Here are some numbered points:
[-11   0 -11  11   6  17 -17   0  23  28 -23 -34 -17   0   0  28] 0
[  0  17  28   6 -28  -6   0   6   6   0   0   6 -11  11   6   6] 1
[ 34  -6 -28 -28  40   6  40 -45 -51 -40  56   0  57   0 -17 -34] 2
[-17  28  23 -11   6  -6  -6 -11 -11 -11  -6  11  11  23  23 -17] 3
[-45 -28  17  51 -17 -28 -40  56  -6 -28 -23   6 -34 -57  51   0] 4
[  6  11  28  -6 -34 -40 -11  17 -28 -40  11  17  -6   6   6  -6] 5
[-11  34  34 -34 -17 -51  -6  28 -57 -28   0  34  11  34  11 -57] 6
[-28   0  -6 -11  34  17 -17  17 -11  -6 -12  -6   0   6  17 -11] 7
[ 45 -28 -28 -23  28  17  45 -23   0   6  45  34  45   0 -40 -34] 8
[-34 -17  34 -28 -17   6 -17  17 -11 -17 -40 -62 -23  40  34 -40] 9
[  0   6 -17   0  11  40   0 -11  34  40 -17 -40 -11  11  -6  17] 10
[-34 -17   6  62 -28 -34 -40  34  17 -28 -28  11 -40 -68  51  28] 11
[ 17 -17 -22 -17  23  17  17   6  -6  23  17 -11  11   6 -23 -11] 12
[ 11 -28 -34 -11  23  17  11   0  -6  28  17 -11  11   6 -23  -6] 13
[ 23  -6 -34  -6  28  17  23 -28   6  11  22  11  23   6 -17   0] 14
[ 34  -6 -11 -17  17   6  34  -6  -6  11  34  34  40   0 -28 -23] 15
[ -6  17  34 -11 -23 -28  -6  45 -34   0   0 -17 -11  11   0   0] 16
[ -6   6 -17  11   0  23  -6  -6  28  28 -17 -28 -17   0  -6  34] 17
[  6   0 -11  17 -11  23  -6   0  34  34  -6 -17 -23   0 -23  34] 18
[ -6 -11 -22   0  28  17  -6   0 -11  23   0 -17  -6   6 -11   6] 19
[-22  51  28 -28  -6 -51   0  28 -45 -34  -6  51  17  40  11 -57] 20
[  0   0 -11  -6   0  28  -6   6  23  40 -12 -34 -17   6 -11  17] 21
[-28 -34 -11  28  11   0 -34  34   0  -6 -23 -17 -28 -28  28  22] 22
[-22 -39 -17  28  17  11 -28  17   6   0 -28 -28 -28 -17  23  28] 23
[ 11 -17 -17  17 -11  23   6  -6  40  34  -6 -17 -17  -6 -28  34] 24
[-11  57  11 -28   0 -68  -6  17 -40 -28   0  68  28  40  11 -45] 25
[  0  62  23 -34 -23 -45  -6  34 -68 -40   5   0   0  17   6   0] 26
[  0  23 -11  -6  23   6  11   0 -17   6  11  11  17   6   0  -6] 27
[-28  -6  11  62 -40 -34 -34  22  34 -17 -28  17 -40 -68  40  39] 28
[ 45  11 -22 -17  28   6  45 -45   0   0  39  34  51  11 -17 -17] 29
Which two points above are nearest to each new point, looking only along the 2 directions in which the numbered points spread most? Their numbers follow each, nearest first.
[  0   0 -17   6   6  28  -6  -6  28  45  -6 -28 -11   6 -17  22] 10 24
[-28 -17  34  39 -51 -34 -40 -11  34 -45 -17  17 -34 -11  34  28] 4 11
[ -6 -11 -34   0  28  17  -6  -6   0  28   0 -17   0  11  -6   6] 19 21
[ 28 -22 -17  -6 -17  28  23   0  40  34   5 -11  -6  -6 -40  11] 10 24
[-17  11  51 -11 -23 -11 -11  -6  -6 -28 -23 -23  -6  34  23 -23] 16 5
[ 23 -22 -17   6 -17  23  11  -6  40  40   5 -11 -11   0 -40  28] 10 24
[ 28 -22 -22 -23  23  23  28   0  -6  17  28   6  28   0 -28 -23] 14 12
[-22   6  40 -23 -23   6  -6 -40  11 -17 -40 -34  -6  45  28 -34] 1 7
[ 11  11   6  -6  -6  17   6   6  23  34  -6  -6  -6   6 -17  17] 19 21
[-28  11  40 -17 -17  11  -6 -40  11 -17 -40 -28 -11  40  28 -45] 1 7
[-22   6  23  62 -45 -56 -34  22  11 -34 -17  34 -28 -68  40  28] 4 11
[-17  -6 -22  -6  28  17 -11   0   0  11 -12 -17   0   6  11   6] 19 21
[-22  17  23  56 -45 -45 -28  17  17 -17 -12  34 -28 -62  28  34] 4 11
[-11  17  17  62 -45 -34 -23   0  40  -6 -12  34 -34 -45  17  34] 22 28
[-28  11  28  -6   0  11  -6 -23   6 -11 -34 -23  -6  28  28 -28] 1 7
[ 17  28  23 -17  -6  11  28 -23   6  11   0   6  23  28   6 -11] 27 15
